Each row of D is roughly a mix of the hidden directions of one of several groups.
D (128 x 10):
[[-28 -28  26  -5  17 -24   4  42  13   7]
 [-46   9  17   8  23  -3  23 -23 -15 -27]
 [ 38 -30  26  -4   6 -19  -9   9 -39  -4]
 [-17  -2  17 -36 -17  13 -15  36  34   1]
 [ 27 -16  15 -17   6 -43  31   3   9 -25]
 [ -8 -17  17  -4  -5 -13   7 -47  -5 -45]
 [ 23   4  -3  26 -29 -16  23 -47  -3   4]
 [-27 -38 -38  18 -24 -17   1 -11  11   3]
 [  4  24  18   7  37 -10 -12   8 -47 -16]
 [ -2  -6  17 -22 -24  18  18 -46  23 -20]
 [ 15  19  54  27  -3  -2 -24   5  13   7]
 [-46  12   3  -3 -27 -19 -14  28   0 -28]
 [-41 -13  15 -10 -14  -6 -32 -38   5  17]
 [-40  -7  -5  27 -23 -22  38 -14  -1   2]
 [ -5 -20  12  55  28  -1  -1  -3 -13  22]
 [ 33  40   8   8  19   8  32   3 -15 -25]
 [-28  -4 -15 -35  32  23 -21  11  23  13]
 [  8  22  44 -15 -17 -23 -15 -34  -1  12]
 [-22  -1 -22   7 -16 -12 -22 -25 -50  -3]
 [-38  -4 -46  24  16 -18   4  -1 -18  -5]
 [ 18  -6  32  17  36  31 -18  26  -4  14]
 [ 42  -6  -3   8  16   3 -10  28 -44  11]
 [ -4 -19  11  30  45  -5   2 -25 -31  -3]
 [ 21   2  20  -7 -26   5  30  12 -49  -1]
 [ -4  45   8  12  12 -16 -24 -15 -17 -37]
 [ -2  -1  19  28   6 -25 -17  50  -3  22]
 [-26 -15  23  35  13 -37  -6 -21   0  22]
 [ -8 -49  -7   0  34  37  -5   9  -3   5]
 [ 12  -5   2  35  29  37  -8  35  -9  12]
 [  5 -10 -47  34 -19 -10   9   1   9  31]
 [ 11  -9 -16  14 -47 -33  11  23  22   2]
 [ 21  45 -16   1   8 -20 -22 -37   0  11]
 [ 25  11   1 -18 -21  27   1 -37  28 -27]
 [ 15  33 -25 -42  17  -6 -18 -26  -6  -5]
 [  9  -9 -51   3  10  30  14  19  26  -9]
 [ -6 -31 -30  24 -23  17  22  -2  34 -13]
 [  0   5 -13  48 -25  31   7  15 -28  -4]
 [-14  23  28 -20 -37 -17 -15  18  27 -16]
 [  0 -28  29  10  19 -17  41 -19  22 -15]
 [ 12  27  -6 -29  14 -27 -19 -44   0  12]
 [-32 -15   6  16 -16  29  20 -12  39 -21]
 [-27  32 -16  14   3  -1  10  22  45  19]
 [ -7 -15 -27 -21 -32  19 -25 -21 -16  31]
 [-18 -42  17 -23 -10  -3   5 -45  -4  -6]
 [ 21  12 -13  33 -17   5  41  18   3 -30]
 [-11  -3 -41 -16   4  22 -33  30  12  19]
 [ 11  -3   6 -30  -4  33 -16 -44 -28   5]
 [-22 -17  -1  38  -5  10  -2  46  13  21]
 [ 14  23  11 -44 -31  16 -13  -4  -8  29]
 [ -7  27 -15 -27  20  -7  29  -1  43 -14]
 [ 38  24 -19  39   0   6   2 -29  -8  16]
 [-29  -1  -1  30  -1  36  28   6   7 -35]
 [ 18 -22 -18 -12  19   7  38   8 -41 -14]
 [-19  -6 -32  41 -21 -24  25 -16  -5   6]
 [ 38   0   7  12 -36  26 -32  -9 -19   7]
 [ 28  -3 -15 -16  25  -6  -1 -43  -6  36]
 [  5  -4  22   1  13 -20  -4  23  35 -48]
 [ 10 -34 -38  28   2 -20  -6 -19 -18  23]
 [  7   6   3  23 -31 -28  21 -47  -4 -11]
 [  2  12  41 -28   5 -25  25 -32  14  -5]
 [ 15  -8  34   3  34   5  45 -16  10  11]
 [ -7  -2  34 -36 -32 -19  -6   4  32  10]
 [ -2 -34 -34  35 -19  29  -3 -17  -2  -5]
 [  3  -6  29 -13 -55  -8  17   1  23 -12]
 [ 39  28  39 -22  -8   8 -18 -12  13  -2]
 [  8  29  17   9 -27  28 -28   4  -5  38]
 [ 10  -3  23  58 -21   6 -18 -11  -7 -14]
 [-16   5 -50 -33  18  14   8   5  24   8]
 [ 43 -19 -13 -10  34 -14  14 -16  24 -15]
 [ -9  31  18 -13  30  13 -27 -13 -39   5]
 [-39  21 -13   8 -22  16 -19  33  -4  25]
 [ 49 -17  -6   2  24   6  -6  15  37  10]
 [ 18  33   1 -31 -14  43 -15 -19  -8   3]
 [-42  30  36 -18  -7   5  10  20 -13  -9]
 [ 18 -15  55   2  -3  -6  33   0  17 -10]
 [  8 -27  -4 -40   3 -29  25  11 -23 -25]
 [  2  22  -3  15 -20  19 -45   9  22  33]
 [ 26 -40  -4  30 -39   6  -5 -17   1   9]
 [-22   9   0  26  34  14 -22  39 -14 -17]
 [-13  28 -19  17 -10 -10 -16 -17 -49 -19]
 [ -2   5  24  17  -7  21 -51 -27  -2  19]
 [  1 -12 -26 -25  37  -3   9 -34 -30  -9]
 [ 26  20   0  -8  -9  47 -15 -23  31   4]
 [-12   0 -22  -4  37 -26  -4 -42 -24   2]
 [ 20  24 -13 -13  18  26  -5 -27  37  26]
 [  0  38   2 -15  -8  27  -5  44  18  19]
 [ 58  17   7   5  -7  26   2 -18   5  18]
 [-21   3   2  -8 -13  12   8  30 -10 -56]
 [-25   4   4  45 -27   9  -6  29 -27   0]
 [-13  22  20  28  12 -17 -10  34  24  33]
 [ 26  -9   7  -2  -6  10  24 -30  48 -21]
 [ 14 -28  22  -5  -9 -39  13  20 -29 -25]
 [ 11 -11  -7  22  -5  50  11 -33  19 -16]
 [-25 -11  16   0 -25 -12  26  -5  43 -29]
 [-10  -9 -28  29 -43   3   5 -31  19 -10]
 [-18 -31 -49 -12  -5 -19 -13  -1  20  19]
 [-11  11 -26  11 -11  31 -46   8  12  26]
 [ 26 -31 -12   1  30 -16  28  21 -26 -16]
 [ 32  13  -5 -20 -24 -36   6  -3  36  14]
 [-22  40  11  -3 -33  29  15 -23   6  12]
 [ 17   0 -11   4  43  21  20  36 -22 -14]
 [ 46 -27  13 -15  25  -5  -8 -31 -10 -11]
 [ 34   0 -22  14  -3  49 -17 -22  -5   2]
 [ 22  13  20  19 -35  27  -1  36  22  -1]
 [ 15 -13 -12   0  -1  35  29   5 -26 -42]
 [-10 -40 -19 -17 -28   8  -8 -31  -2  30]
 [ 39   4 -32  -8 -19  10 -35   1   6  27]
 [-19   8   8  17 -33  18 -50 -18   5   4]
 [ 14  -6 -18   2   6  28 -31 -47  23  -8]
 [ 20  24 -34   0   6  -4 -28  23 -38  13]
 [-14 -14   5   1  24  -8 -22  18  18  54]
 [-19  -8  33 -27  33  -8  -4  40  -7   8]
 [ -4 -34 -33   7 -21  -5  -8 -37 -19  24]
 [ 22   7 -20  -4  33  27 -12  40 -25   4]
 [-26  11 -12  38  -3   0  21  46  -8   7]
 [-25  -2  22  29 -35   8  -5   2 -41 -13]
 [-22 -50 -12  30  -2  -8  28  -6  -5 -15]
 [-18 -40  12   9  12 -15  32 -28 -16  24]
 [  8  37  16 -11   8  22  -3 -32 -38 -17]
 [ 35 -19 -27   9  40   3  -5 -16  27  -9]
 [ 54  10  13 -15  16 -23   1  14 -22  14]
 [ 20 -42  12 -25   5  -3 -22 -10  31 -23]
 [  2 -14 -19 -15 -23  18  35   1 -16 -44]
 [ 56  -3 -23  -2 -20 -11 -12 -19   4  21]
 [-26  26  14  24 -12   7  27  34 -22  21]
 [-28 -29  22  -3  14 -23 -12   8  17  42]
 [ 20 -22 -31   0  -9  33   2 -25 -28 -26]
 [-24  -6  31   2  28 -31  -5  26 -19 -27]]
Each list below has four rows that fit no group; the rest each fit one group, if only roughly. Name those rows in the order they come.
  * Z_477: [ 21   9  36 -21   7  35 -14 -25  24 -13]
  * Z_947: [  9  -9   1  -7  44 -22   5   4  17  46]
  * Z_995: [-13 -15 -29  44   3 -36  -3   4 -25  -6]
  * Z_184: [ 12 -31 -14 -34 -19  20 -32 -25  11  13]
  * Z_37: [ -6  28 -24  14 -25   5  -1  -7  30  43]
  * Z_543: [-14  -7  19   9   5  -4  35  37  39  17]
  * Z_115: [ -8  53  26  -5  11  10  20   5 -11 -27]
  * Z_751: [ 33  37 -14 -23  12  -7 -14  -4 -37 -15]
  * Z_938: [ -8  13 -32  17 -13 -11 -21  51   7  14]
  * Z_897: [ 27  35 -40  21  11  15 -18  -3  -6  20]
 : Z_477 Z_947 Z_37 Z_751
  * Z_435: [ 37 -17  14 -47   9 -17 -11 -22  -3   1]
  * Z_699: [ 17 -39 -11 -29 -24 -14   4 -19  -2  34]
  * Z_890: [ 24 -29 -16  -5  -7  17  16 -34  21  35]
  * Z_402: [ -7  16  13   4  30   2  -6  38 -33  35]
  * Z_885: [  3  -1 -15 -24  56  15  23  12  12 -11]
  * Z_153: [-13  -1 -23  15  48 -16  -5  31 -24   6]
  * Z_852: [ -9  -8 -45  29  -9 -14  29  -3 -16 -27]
  * Z_381: [-25 -28  -6 -15  22 -41 -25 -17  14  12]
  * Z_863: [  0 -13 -40  27 -17 -10   3  40  10 -22]
  * Z_132: [-31  21  22  -6 -27   4  27  10  32 -24]
  * Z_811: [ 26 -10 -13 -42   5  37   2 -21  15 -18]
 : Z_699 Z_153 Z_381 Z_811
  * Z_759: [-22 -28 -22   7 -17 -33  18  12 -30 -22]
  * Z_886: [ 27 -27   6   0   4 -51   9 -14 -23 -12]
  * Z_909: [  7 -18 -22 -59 -11  11  23  -3   1   1]
  * Z_48: [-12  -1 -12  38   0 -27 -25  16 -10  41]
  * Z_633: [ 11  -9  -5 -15  47  25 -35  17   9  15]
  * Z_201: [  7   6 -27  -7 -38 -28  14 -40   6  13]
  * Z_606: [ 27   3   8  27  11  18 -49   0   3  27]
  * Z_259: [ 22 -10 -34  39   7   2  11  35  19  -9]
  * Z_475: [  6 -11 -28 -37 -21 -10 -10 -23  23 -33]
  * Z_6: [-31  16  41 -22  33  20  -3   8   1 -14]
 : Z_759 Z_886 Z_48 Z_633
  * Z_783: [ 14  37 -24  -5  17  31   0  39  -4  13]
  * Z_788: [-15 -11  -5 -18 -13 -59   7 -16  20  10]
  * Z_121: [-21 -18 -13 -30 -21  40 -15  22  12  19]
  * Z_457: [ 19  30  19 -24 -41   2   1  -5  13 -33]
  * Z_423: [-37  -8 -29 -11  20 -10 -35  -5 -20  24]
  * Z_85: [-10 -29 -30 -32 -26 -12  33 -17   4   6]
  * Z_673: [-32  19 -14 -15 -27  22 -18 -33  25   2]
  * Z_395: [  2  30  35  30  11 -14 -26   2 -33  -9]
  * Z_615: [ 27  16 -23 -29   5 -18  -5 -20 -38  25]
  * Z_907: [ -6   8  22  17  30  10  43   6 -12 -36]
  * Z_607: [  3 -38   7  37 -12  36  -3 -26  -2  -9]
 : Z_783 Z_121 Z_395 Z_615
  * Z_562: [ 18   7  46 -12 -37  -1 -13   6  27  14]
  * Z_813: [-6 16 -3  5 21  6 41 38 34 -5]
  * Z_181: [ -6 -12 -47  -9  26  30 -27   2 -11  13]
  * Z_798: [-11  19  33 -31  -6  13  -1   7  31 -37]
  * Z_230: [-19   0  63 -10 -12 -20  -2   5   7  10]
  * Z_490: [-13  36  -2  14 -22   6  18 -34 -29 -25]
  * Z_847: [ 29   5   3 -50  -1  11 -14  36   7  -2]
  * Z_764: [  9 -33   0 -34   8 -28  -2 -43  -7   1]
  * Z_22: [-34 -22 -18 -42 -14 -21  19  -7   0 -19]
  * Z_961: [  2  24  32 -13  -6  36  -8 -14  26 -32]
  * Z_920: [ 11   8  11 -20 -43  24 -11 -20 -38  -1]
  * Z_878: [ -3  31  27 -15  -7   8  -6 -21 -12 -49]
  * Z_623: [ 11 -10   5   7 -19  11 -47 -24 -23  32]
 : Z_813 Z_847 Z_764 Z_961
  * Z_681: [ -5  14 -13   6 -17   1 -46  38  16  23]
  * Z_766: [ 17  13  41  15  -1  12 -50  10   4   7]
  * Z_586: [-13 -15 -29 -32 -13  -8  19   9  45  13]
  * Z_420: [ 20   2 -26   7 -24  -2  -6 -15 -51 -23]
  * Z_80: [ 21 -18  40  29  14  -1  15 -37 -15   0]
  * Z_696: [-16 -36 -29  18  -7 -25 -17  -1 -26  28]
  * Z_280: [ 21   4  41  -7 -38 -33  -8 -16   9  -8]
  * Z_989: [ 13 -10  -3 -19 -28 -11 -39 -10  21  38]
  * Z_175: [ -6 -38  42  10 -18 -16   9 -33  -1   7]
  * Z_335: [  3  23  -4  -5 -47  40 -18  -7   0  19]
  * Z_461: [ 19 -29 -20  19  28 -19 -20  18 -29  22]
  * Z_147: [ 35 -12 -19  40  -9  27  21  14 -11 -17]
  * Z_708: [-19  10 -44  36  21 -18 -14  -3 -10  18]
  * Z_213: [ -9  23   6 -18  36  17  18   2 -46  -9]
 : Z_766 Z_586 Z_420 Z_213
  * Z_557: [-15  -7 -21 -37 -38   9  14 -15  32  -7]
  * Z_89: [-29  24 -30  13  28  21   0  -5 -33 -16]
  * Z_987: [ 19 -36 -20  19   1  33  27  22  14 -14]
  * Z_916: [-23 -42  19 -10 -17 -25  24  26 -12  -1]
  * Z_465: [ -1  17 -40 -34   2 -24 -10 -30   9  20]
  * Z_833: [ -7 -27 -33   5 -22 -11 -20  41 -15 -18]
  * Z_507: [ -6 -46 -30 -16 -31  11   7  10  22   4]
  * Z_293: [ 17 -28  16  -4  39  -8 -15 -19 -40  -4]
  * Z_336: [ 29 -13 -30  13  43 -15 -22 -14   9  14]
  * Z_359: [ 16  12  37 -10  38   2 -10   9   0 -39]
 : Z_557 Z_916 Z_507 Z_336
  * Z_238: [ 16  -8  29 -24  12  19 -18  26  25  35]
  * Z_140: [ 10  -8  24 -39 -10  23 -15  -1  40 -18]
  * Z_621: [ 14   3  33 -23 -44   0 -16 -23 -22 -11]
  * Z_921: [ 22  -5 -19 -38 -40 -24 -12  -2  16  15]
  * Z_284: [  5  -1  20 -61  21  -4 -11 -16  -3 -10]
  * Z_283: [ -7  -8  -6 -22 -38 -31  15 -29  28 -14]
  * Z_928: [ 49  13   1  19  -6 -19   5  21 -35   2]
  * Z_28: [ 19   2  23 -31   8  16 -12 -22   5 -48]
  * Z_198: [-17   1  20 -28  36   0  35   3 -24 -23]
  * Z_534: [ 25  10 -35 -51   5  19  -1   1   2  12]
  * Z_851: [ 11 -21 -11  13   7 -13 -15 -53  32   5]
 : Z_921 Z_283 Z_198 Z_851
  * Z_223: [ 32  -1  47 -24  28  13   6 -13   7   6]
  * Z_313: [  5   8 -20 -25 -18 -29  -5 -23  25  41]
  * Z_91: [-42  11 -24  30 -30  13  10   9  17 -16]
  * Z_932: [ 39  36  -3 -10  -6  28  -1  -3  25 -27]
  * Z_990: [-38  -2   4 -33 -32   6  -3 -35  -6 -18]
  * Z_741: [-18  -3  12 -13   4   6   5 -52 -41  -1]
  * Z_94: [  4 -17 -50 -17   7  -3 -21 -36 -10 -12]
  * Z_514: [-12  31  53  16  17   1  -2  23  12   7]
  * Z_330: [ 17  21   2   9  17   4 -57  23  -7  14]
  * Z_254: [  4  32   0 -37  -6   1   3 -23  41 -22]
 : Z_94 Z_514 Z_330 Z_254
  * Z_718: [ 26  12 -40  -7 -12 -10  17 -45  -7   4]
  * Z_843: [-22  -7  53   6  26  -7 -26  17   0  -3]
  * Z_611: [  8  30  12   8  -9 -35 -39 -10   0  32]
  * Z_459: [  5   4  19  30   2 -18 -28   6 -33  41]
  * Z_742: [-32 -11   0  -8 -20 -12 -14 -26 -31 -39]
  * Z_216: [-13  24   5  23   8   1  34 -13 -47  15]
  * Z_404: [ 44  22  -9 -18  10  -6   4   2  -8  45]
  * Z_328: [-38 -16  27  17  -5 -15  19 -39   5 -16]
  * Z_706: [ -5   5  -7 -27 -30  13 -17 -38   8  38]
  * Z_204: [ -9 -32  55  -5 -21 -16   9  -2  15   4]
  * Z_501: [  7   8   0 -20  18  46  -7  34  -9 -29]
  * Z_444: [-26   1 -13 -24  26  14 -10  33 -18 -36]
 : Z_611 Z_459 Z_404 Z_706
